One turn moves each row of this set onto another row. After a few examples, where does it send each row asked below?
Z79: [ -6  -4   4   0  -9  -3   4  20 -22   7  -8   7  -1  -5  -3   2 -16 -11
  -9  -5  -2  -3   3 -16   4 -19   9 -11   6  18  -4   1  12  -8  -6  11
  -6   8 -22]
Z734: [ -2  -3   0 -12  -4   1  -3  15 -18  -1  -2  13   5   6  -5   2 -15   5
 -21 -20   0   1   3   3  -5 -15  -7   0  10   1 -15   2  -5  -9  -2  19
  -8  -3 -17]
Z989: [  8  -5  -3   8 -10  -4  -2  16 -17  -1   1   2  -6  -6   6   3   9  -9
 -25  -2   1  -3 -11 -11  12  -1  12  -3   6   2  -8  10   2  -2  -6   0
 -20   0 -10]
Z928: [ -6  -5   9   2  -9  -3   5  20 -24   5  -6   8  -2  -4  -4   1 -12  -8
  -7  -6   2  -1   0 -14   2 -17   2 -13   6  20  -4  -2  10  -7  -7   9
  -7   8 -24]
Z507: [ -8 -10 -10   0  -6  -9   5  17  -8  -2   9   2   4  -5 -13  -1   9   6
  -7   6   3 -11   1  -2 -12  -4  10  12   9 -16  -1   1 -10  -3   1   4
 -12  -5 -14]
Z948: [  0  -6  -2  -9  -2   5  -6  21 -16  11   1  15   1  -2   2   4 -13  14
 -24 -13  -5   4   4   5   1  -5   1   0   9  -1 -10  -1  -4  -5   3  16
 -14  -4 -18]
Z302: [ -9  -6   3  -1  -9   1   6  23 -20   9  -4   5  -5  -5  -3  -1 -17  -4
  -7  -8   3  -3   2 -16   2 -14   8  -6   1  16  -6 -10  12  -7  -4  15
 -12   4 -25]
Z263: [-15 -12 -13  -8  -6  -2  -4   9  -5   0   2   6   3  -4  -7  -1  11  -1
  -7   6   5  -6  -6 -11 -17  -5   9  10   1 -11   2  -2  -6  -7   7   5
  -9  -3 -15]
Z456: [  0   3   8   1 -13   3  -8  15 -29  -1  -3   6   5   9  -2  -1  -6 -11
  -3  -2   7   0  -5  -3   0  -9   4 -14  15  14  -8   0  -3  -9 -18  11
   2   6 -17]
Z936: [ -7  -5  -2  -5  -6  -2  -1  10 -11  -3   6   2  -2   3 -15   1   4   7
 -12  -2  14 -14  -3  -5  -3 -12  11  12  -3  -8   2  -3   3  -1  15   1
  -8   0  -9]
Z162: [-14 -16  -7  -9 -10  -5  -1  14  -5   0   7   9  -1  -5  -9   1   2  -2
 -14   5  -3  -5  -9 -11 -21  -6   7   9  -3  -5   2  -5  -8 -13   3   9
 -14  -6 -15]
Z398: [ -3  -7  -5   1  -9  11  -8  24 -21   6   2  11  -7  -5   4   0  -6   5
  -5   7   3  -1  -1   2   8   4  22 -14  13  15  -9  -7  -1  -6  -2  13
  -9   2 -22]
Z704: [ -9  -3  -4  -7  -2 -10  -2   6 -13  -1   8   3   0  -3 -15  -1   3   5
 -10   4   9 -14  -7  -2 -13  -9  10  12  -1 -11   5  -1  -5  -8  10   2
  -3  -4 -13]
Z345: [-11 -10 -12  -7  -8   2  -9  11  -5   0   0   4   6  -5   1  -4  13   5
  -8   4   8  -4   0 -14  -9  -4  10   8   3 -13  -3  -6   0  -2  12   5
 -11   1  -9]
Z183: [ -1  -3  -8  -6  -4   2  -6  11 -18  -4  -2  -6   5  -2  -9   0  10  -3
  -6  -4  13 -12  -1 -14 -11  -7   5  13   2 -14  -7 -10  -3  -8   1   8
  -6  -8  -4]
Z741: [-11  -5  -8  -3  -9 -10  -4   6 -17  -3   9   4   6  -4 -17  -1   1   5
 -16   2   4 -11  -6   4 -18 -11   6   7   2  -1   4  -5  -9 -16   7   6
   3  -7 -16]
Z94: [  2   8  -7   9  -5  -5  -6   2 -21  -6  -4  -1   8  -4   5   1   5  -6
 -24   0   6  -4  -5  -2  12  -7   6  -9   7   4  -9  11  -1 -11  -4   2
  -6  -3  -6]
Z597: [ -9 -13  -9   1  -5  -5   3  20 -10  -6  12   6   8  -8 -10   6   6   7
 -15   8  -3 -10  -2   1  -8   1  10   8   8 -11  -3  -2 -12  -9  -2   1
  -5 -10 -17]
Z259: [ -5   7   6   1 -10  -6  -8  16 -14  14   3   6  -3   6   6  -8  -6   1
  -6  -2  -1  -1   7  -8   7  -1   6 -11   5   1 -10  -1  -1  -7 -23  20
  -6   1 -15]
Z742: [  2   3   5   1 -10  -5  -7  15 -20  14   5   6  -5  -1   1  -3  -6  -5
  -8   2  -4   1   8  -8   8   0   7 -17   7   6  -7   5   1  -7 -21  19
  -9   4 -12]
Z248: [ -1   1   7  -1 -15   3  -8  18 -31  -3  -1   3   8   8  -3  -2  -6 -13
  -5  -5   4  -2  -7  -2   2  -9  12 -13  13  14  -9   2  -2  -6 -16  14
   4   8 -16]
Z692: [ -4  -6 -10  -3  -2  -4  -4  12 -16   3   0  -3   2  -5  -9   1  11   0
  -7   0   5 -16  -5  -8 -17  -4   7  13   2 -13  -1  -5 -12  -8  -1   3
  -5 -12 -10]
Z31: [ -2 -11  -4   6  -7   8  -8  22 -26   4  -3   8  -4  -7   1  -1  -7  -1
  -7   7   1   4  -2  -2   5  -3  22 -20  14  17  -5  -2   2  -6  -4  13
 -11   3 -21]
Z267: [ -4   2   1  -2 -18   4  -6  17 -28  -5  -4   4   6  11  -5  -3  -8  -8
  -2  -4   9  -5  -4   0  -1 -12   8  -7  16  16 -13  -4  -5  -9 -12  16
   5   7 -19]
Z104: [ -6  -6  -8   1  -5  -9  -5  11 -11   7   0   5   4   1  -6  -2   5   2
 -13   0  -1 -15  -5  -9 -18  -6   8  12   1  -6  -2  -5 -15 -11  -9   1
  -4 -17  -9]
Z293: [  0   4  11   6  -7  -3  -7  16 -19  11   2   7  -6  -2   3  -2  -5   0
  -7   3  -2   4   7  -5   8   1   4 -19  10   7  -7   2   1  -6 -21  15
  -9   1 -15]
Z166: [  3  -7  -8   2 -17  -1   2  14 -23  -4   7  -2   8 -12  -5   5   5 -12
 -21   0   7   8 -11  -7   8  -5   3  -2  10   8  -3   3   9  -9   5   9
 -18   8 -12]
Z115: [  2  -4   1  -8  -4   5 -18  13 -17   1  -5  15   5   7   2  -6  -8   6
 -18 -13  -3   8  -3   6  -5  -2   3   6  10   3 -16   1 -13  -7  -7  15
 -13  -3 -13]
Z782: [ -2 -10   2   5  -7   9  -5  23 -24   5  -4  11  -6  -9   5   1  -6  -1
  -5   7   1   3  -2  -3   3  -2  16 -21  12  17  -6  -4   3  -5  -4  10
 -13   4 -21]
Z299: [ -2 -14   0  -8  -1  12  -6  20 -19   2  -8  13   6   1  -3   1 -16   3
 -18 -14   1   6  -4   3  -8  -9   5   7   5  11 -13  -4  -8  -5   4  15
 -18  -2 -15]
Z814: [ -1  -6  -7   2 -10  -8  -2  14  -7  -6   5  -2   0   2 -11  -4  10   7
  -8   3   8 -10   5  -1  -6  -8   9  10  10 -17  -6   0  -6   3   2   7
 -14  -2  -8]
Z577: [  0   0  -4   7 -16  -5  -3   2 -16   0  -4  -4   5   2  -3   0  -2 -12
 -23   2  12   2 -11  -8  -1 -16   3  -6   4  10   1  10   5  -7   0  11
 -18   3  -4]

Z79 moves to Z248
Z989 moves to Z166
Z456 moves to Z293
Now find these:
Z299 moves to Z734
Z345 moves to Z936
Z267 moves to Z259
Z104 moves to Z597
Z507 moves to Z263

One turn moves each row of this set onto another row. After a few examples, where does it send each row asked below?
Z367: [ -9  11  -4  -2   4  12  -9  -4  14  -7   7   1   0   8  -2  -5   9   0
  18  14   3  -8  -1   5   9  -1  -2  -6  -5   0 -12   2  -1  14 -19 -10
   6   3   8  -8   1  -8  10]
Z582: [  1   9   0   3   6  16  -5   2   7   6 -16   6 -14  12  -8  -5   7  14
   2   0  21  -1  -2  -1   5  -5   4  -1  -5 -15  10   4   6   2  -5 -12
  11  -2  -1  -2  12 -16  -3]
Z198: [  7   4  -2  -4   4   5  -9   4  18   4  -4 -13  -2  -2  -2  -7   0   0
   2   3  14  -4   3   6  -3  -3  -4 -13  18 -13 -15   9  14   7 -17  -2
   5   3  10  -6  -1  -3   4]
Z122: [ -7   9   2   1   2  -2   0   8   1  -2   1  -5 -12  12  -2   5  -3   5
  -1   2  -1   0  -8 -10  11  -4  -6 -20  -7  -8  -9  13  18  -5 -13 -18
  12   3  -1  -1   2   0  15]
Z929: [  9   5  -4  -2  -1  -1  -7   6   8   2 -11  -4  -5  11  -6  -4   9   4
   3   6 -10  27  -1  -7   8  -3 -12  -7  -5   4  -7  -1  10  -6  -5  -9
   9  -6  -2 -12   3   2   9]
Z937: [ -3  15  -7 -12   3   7   1  14  14   2  -5   1   0  10   9  -3  -2  -1
   3  -7  -3   4   6  -7   8   4  -4 -15 -14   5  -1   0   6  -6 -12  -7
  17   3  10 -10  -6  -3   3]
Z602: [ 10   3  -5  -7  15   5   5  -3   7   7   0  -5  -8  13  -4  -4  10  -5
  -7  -2   1  -4   4  -9   2   4  13 -13  -6  -9  -3  11  14   6  -1  -6
   1   7  -3   0   5  -7   4]
Z207: [ -1   7   5   0  12   2  -4   9  11   4   6  -6  -8  22 -13 -10  10  10
  -4   6  -1 -12  -9 -10   1  -4  -4 -10  -3  -4   4  -5   5  -3 -15   1
  17  -5  -3 -24  10  -8   0]
Z826: [  5   5 -14 -11   1  17  -5   2  15   3  -7  -9   1   0  -6  -3  12   5
   0   7   7  -6   5   4  -4  -5 -14  -6  13  -5  -8   0  14   9 -11   2
   6   4  10  -4  -3  -7  -6]
Z881: [ -5   6   1  12 -12   7  -3   4   8   9 -11   7  -9  12  -8  -7   3   8
  13   6  25  -7   3  -3   3  -9  -5 -18  -2  -6  -1  13  13  -7 -13 -17
   9   4   2  -7  -1  -8   9]
Z642: [ 11  -4  -4  -3   4  12   2   5   7  11  -4   1   0   8  -1  -3  16  -2
  -5   1  -3   3   8  -7   3   8   9 -15  -3   9  -7  11   6  -1  -7   2
   3  10   2  -7   4  -1   1]
Z663: [ 11  -2   4   3   1  -7  -8   4  14   4   2   7   5  16  -6  -1  11   3
  -2  23   6   1  -2  -5   3   4  -7 -12  -4  -7   0  -7  -4 -12 -11  -8
   9 -15  17  -3  -3   0   8]
Z593: [  1  14  -7  -2   4   0  -3  25  11   4   4   6  -2   8  -1  -4   7  12
   1  13   8  -9  -1   0  13  -1  -2   5   5  -6  -9  -1  13  -5 -25  -3
   9 -13  11 -18   0  -6   4]
Z476: [  3  -1  -4  -6   2  14 -17   6   9   8  -6 -12  -1   1 -19  -4  15   3
   0   8   5  -4  -7   8  -8  -2 -10 -14  11  -4 -10   8  10   4  -3  -5
   4   2   1  -1  -9   0  -2]
Z871: [  1  -7  -1   0   4   9   3   1  -2  -6   1  -8  -3  15 -16  -4   2  -2
  -5  -7  11   3  -3  -7   3   4  -5   8 -10  -3   1   7   4 -11 -12 -18
   6   4   7 -10   7  -6  -2]
Z397: [ -2  10  -7 -12   5   2 -10   8   3   2  -2  -4  -3   9 -10  -4   5  12
   1  -3  -4   3  -7 -13  -1   1   0 -10 -14  -6   4  -7   7  -2  -6  -7
  13   0 -11   2  18 -12   5]
Z750: [  2   2   1  -9  13  14 -12  14  13   6  -3 -10  -2  -4  -7  -1   5   7
  -1   5  11  -7  -7   5  -9   1  -2 -14  10 -14  -5   9  -1  14 -11  -6
   2   3   6  -1   1  -3   0]
Z575: [ -5  11  -6  -9   7   5 -10  10  13  -1  -5  -2  -6   7 -12 -10  15   1
   6   5  11   6  -3   8  -8  -5  -4  -1  10  -3   6   9  17  -7   7  -6
   8 -14   4  -3 -11  -3  11]
Z726: [  5   0   3   5   4   4  -2  13  14  -1  -1 -16  -6  14 -17  -1  15   5
   1   5   7   5   1  -7  10  -8  -7 -10  -6  -5  -8 -11   2 -11 -11  -1
  16  -2  -4 -24   7   8   0]
Z322: [  1   6  -5   6   3  -1 -13  27  13   1  12   1  -3   9  -9  -6   7   9
   6   3  18  -8  -4  -1  10  -3   9  -7  -2 -11 -18   2   5  -6 -16 -12
   7 -11  -2 -10  -1   0   5]
Z560: [ -2  -4  -1  -9  10  19 -15   1  13  -6  -4   0   7  10 -11  -1   7   5
  17   8   2  -3  -4   4  17  -7   0  -1  -1  -6  -7  -9   3  12  -7  -8
   7   1  -1  -5   3  -3  12]
Z751: [  1  -6   0  -7   0   0   4   8   2   0   2  -4   3  17 -13  -9  -6   2
   3  -1   7  -4  -4  -7  -3  -4 -15  -2  -7  -1   9  10   6 -10 -11 -21
   1   5   9 -20   0  -9   6]
Z303: [ -2   3   3  -5   0   8 -17   1  11  -5  -2 -11  -6   6  -9  -9   5  11
  17   7  -2 -12  -7  14  18  -4  -1  -5  -3 -10  -8   5   2   3 -12  -8
  10   3   1 -10   2 -12  15]
Z859: [  2  11 -10  -6  11   4 -11  27   7   4   4   2  -5  12 -14  -1  14  14
   0  12   7  -6 -13   6  13  -6   0   6  -2 -10  -1  -1   7  -2  -6 -11
   8 -14  -4 -10  -4  -2  -3]
Z154: [  0   4   4  -2  -9  -3  -1   5  16   6   8  11  -5  18  -1   3  12  10
  -2  12   5 -12   0   6   1   2  -6 -10  -5  -4  -1  -8  -7 -12 -15 -14
  14  -3  12 -11  -1  -3  -2]
Z307: [ -1  -6 -11 -10   0  -4  -4   8  -1   2  -1 -11  -1   8 -12  -4  -4  -3
   1   6  14   9   0  -1   4   2 -10   8 -13  -5   9   5   6  -9  -9 -15
   6  11   7 -15   9   2   2]
Z399: [ -1  10  -5  -4  13   3  -2  14  17   3   3  -7  -1  15  -1  -1   4  -3
  -4  11  10   0  -4   0  17  -4  -2  -8  -7   0   7  -3   8  -6 -12   5
  24   2   2 -19   1  10  -7]
Z450: [ -2   7  -4   4   2  20  -5  10   8  13 -20  13  -2  10   1  -6   5   5
   4  13  16   0   5  -5   6   4  -4  -8  -7   2  11   8   5   0 -14  -2
  14  -2  17  -8  -3  -8   2]
Z496: [ -6   1   0   0  -1   7  12  10   6   4 -21   2  -3  10  -4  -8   9   6
   1   3   3 -14  -1  -5   2  -2  15  -7  -1   0   2   3  -7  -9   5  -8
   8   1  11  -8   6 -10   3]
Z461: [  2   2  -1   3   1   6 -13   5   9  16 -26   1  -8  11 -16  -9   7   0
  12  13  20  14   5  -1   4  -3  -4  -4  -5 -12   4  -1   9  -3  -1 -11
   7  -5   3  -9   0   0  11]
Z547: [ -4   3 -16  -3   0  -1   6   5   7   5 -20  -1  -3   9   3 -11   4   0
   1  16   7  -9   2  -5   6  -4  14  -3  -5  -4   7   2   1  -3   9  -1
  11   2  12  -3  10  -8   5]
Z5: [ 11   1   1 -14   5  -3   3   9   1  16 -12 -12  -5   0 -12  -2  14   1
   1  12  -6   2   5  -5   0   2  -1 -14  -3  -8   2   8  11  -1  -5  -4
  -4   7   0 -14   6  -4  15]
Z867: [ -8  -1  -6   6  -5  -1   9   2   1   2 -21  -2  -9  11  -9  -1  12  -3
   3  14   9  -2  -1  -1   8  -9  13  -8   1  -4  -7   3   5  -8   9 -14
   6   3   6  -6   6   4   5]
Z696: [  1  11   2  -6   4   8 -10  -1  14  -5  -7  -7  13   2  -9  -7   7  -2
  19  18   1  -3  -7   8  18  -1  -6  -3   1   2  -3   1   5  -1 -14  -3
   9  -1   5  -3  -6  -6  13]
Z534: [  7 -13 -12  -2   6   4  -7   6   2  -2   4  -3   2  18  -4 -11  -8  -2
  -3   5   9   6  -3  -9   4   2  -9   0 -12   2   8  15   5  -4  -8 -11
   7   3  13 -12   3  -5   4]
Z857: [-11   8 -12  -5   5  14  -2  11   9  -5  -4  -1 -11   3  -5  -4  18   4
   3   6  11  -1  13  -5  -9   1  -8   1   2  -6  -6   3  13   0  -9   0
   7 -10  20  -7  -4  -6  15]
Z908: [  4   8 -18  -1   4   2 -13  19  11   4   4   0   1  14 -16 -10  15   1
   6  12  11  -4   2  -5  10  -3  -3   2  -4  -6 -16  -9  15  -7 -10  -4
   8 -18   4 -11 -11  -1   5]
Z553: [-12   0  -1  -2  -5   4 -12  17   8   0  -1  -2  -9  -1  -1  -6   7  12
   4   0  14  -4   4   7  -3   0   3  -4  13  -5  -4  13  17 -10 -14   1
  14  -2   9  -8   7  -1  18]
Z308: [  8  -5   0   2  -5  -4  -6   0  13  -3   5  -1 -12  19  -5   5  10  11
  -5   7  12  -8   0   7  14  -4  -1 -10  -8 -19  -6  -8   3 -14  -6 -15
  15  -5   9  -2   1   0   1]
Z429: [ -2  -6  -4   6  -3  -4   5   4   5   5 -19   4  -5  15  -1 -11   4   1
   4  17   4  -3   0  -8   1  -9  10 -14   4  -3  -6   8   3  -2   5 -11
   2  -3  12 -13   6  -3  16]
Z108: [ 11   7  -4 -10  -3  -1  12   8   8   8  -4  -9  -4   2  -1   2  10   2
   3   5   2  -3   6   3   7  -7   0 -21  -2  -3   1  15  14  -5  -3 -10
  -1  16  -2 -12  -2  -3   4]
Z647: [  7  -3  -1 -12   6  -8  -8   5  16   7   0   6   1  19  -5   4   5   7
  -4  15   9  -5  -3   1   9  -1  -2  -3  -3 -19   9 -17   3  -6  -4  -8
  13  -6   6  -1   5   2   5]
Z925: [  1   7  -6   6  11  -4  -2  11  14   0  11 -12  -5  19  -9  -7   3   0
   1  19  11  -8  -6 -14   7 -11  -9 -23 -12  -8   0   5   9  -2 -12  -2
  16  -4   1 -16  -2   3   8]
Z468: [ -4  -1  -8  -2   6  13  -9  21  13 -11   2   2  -4   1  -4   0  12  16
   5  -1  20   5  -1   2  -4 -10   3  -7   6  -8   3  10   5   1   4  -7
   6  -5   0   2   5  -1   8]

Z122 moves to Z397
Z602 moves to Z5
Z857 moves to Z553
Now find these:
Z647 moves to Z663
Z560 moves to Z696
Z450 moves to Z881
Z322 moves to Z859
Z429 moves to Z496
Z726 moves to Z399
Z307 moves to Z534
Z750 moves to Z476

One turn moves each row of this set onto another row. After a few examples, where does it send each row asked below?
Z883: [  7  -7   5   2   8   7   7  -5 -13  -4   7  -8  -4  11  -5   1   5  -4
   8   2]
Z915: [ 16 -11  -2  14   0  -2   6   9 -12   8   6   2   0  14  -5  -5  13  -7
  -2  -4]
Z677: [-2  6 -2 16  9 -1 15 -8 -4 -4 12  4  4  9  1  7 -2  1  7  7]
Z237: [ 10   2   0   5   1 -15  -1 -17  -8  13  -1  -4   7  12  -7  -1   8  -9
   9  -1]
Z646: [ 12   0 -11  -7   4  -2  -1   3  -6   4   0  17   0   7  -5  -7  11   2
   3   3]
Z180: [ 16   3   2   9 -19   9   6 -12  -4  10   9   4  11   3 -10  -5   0  -6
  -5   0]
Z499: [  1  -4  -5  13   5  13   8  -3   0   3   9 -10  14  11  -4 -14  -3  -2
   7  -2]
Z29: [ -3   6   0  10  -7  -2   5  -3 -18  -5   3   2   7  12  -7  -7   0   4
  -8   8]
Z410: [ -3  -4  -6   1   2  -4  15  -7  -7   5   9   1  27  11   1 -13   4   2
   0  10]
Z123: [ 14   1  -4  14 -17  -1  14   0 -16  -1  19  -5  15  18  -5  -6   7  -5
   2   3]
Z493: [ 12 -12  -8   9  -1 -10   6 -12 -10  14  12  14  18  22  -1  -4   1   1
  11  -5]
Z809: [ -1   0  -2  -5   2   2   1 -12  -7   4   7  17  13  12  -2   6  -2   6
  13   6]
Z836: [ 16 -14  -7   3  -3  -3   8  -8  -6  21  11   7   6   3 -11  -3   1   0
  -5  -1]
Z208: [  6 -11 -10  10 -10  -2   1  -7  -5   0  17  14  10   4 -14 -19  -3  -3
   2   4]
Z954: [ 20   2 -10  -9  -3  -3  12  -9 -13   0  12   2   5  17   4  -7  12   2
  17   0]
Z404: [ 5  0 -5 -5 -2 -2 14  5 -2  6  8 11 14 12 13 -3 -2 -9 18  4]
Z283: [  7   4 -10   6  -1  -1  14  -9  -3   1   8  12   8  -4  -7  -5   5  11
  -5  10]
Z918: [  5  -4  -2   4  -8   8   8 -14  -9  -3  27   4  15  10 -10  -2  -2  -6
  16   8]
Z680: [  8   5  -8   2  -2  -3  11  -1  -4  -1  24  -4  -3  12   5  -3  -1 -13
  15   4]
Z983: [  7  13 -12   8  -9   2   4  -9  -3   5   1  -9   1  11  -4 -13  11  -3
  12  -4]
Z981: [ 11   1   3  13  -4  -1  17 -11  -9  -1   0   6   5   0  -8   3  15  -8
  -7   0]
Z816: [ 13   2  -9  -2 -13  -9  10  -3 -12  21  15  -2   6  19   3  -2   2  -7
   2  -1]
Z232: [  8 -11  -2  -8   0 -16   3 -13  -3   3  10   2  15  -1  -5 -11  10  -7
   7   9]
Z762: [  7   0  -4   1 -11  10   9  -6  -5  19  13  10  14  15  -3  -9  -9 -13
  11   3]
Z139: [ 15   1  -3   2  12  -6  18   1  -6  -8   3   9   7   4   1   3   7 -12
   7   4]

Z493 moves to Z208
Z981 moves to Z139
Now find these:
Z237 moves to Z232
Z915 moves to Z646
Z283 moves to Z677

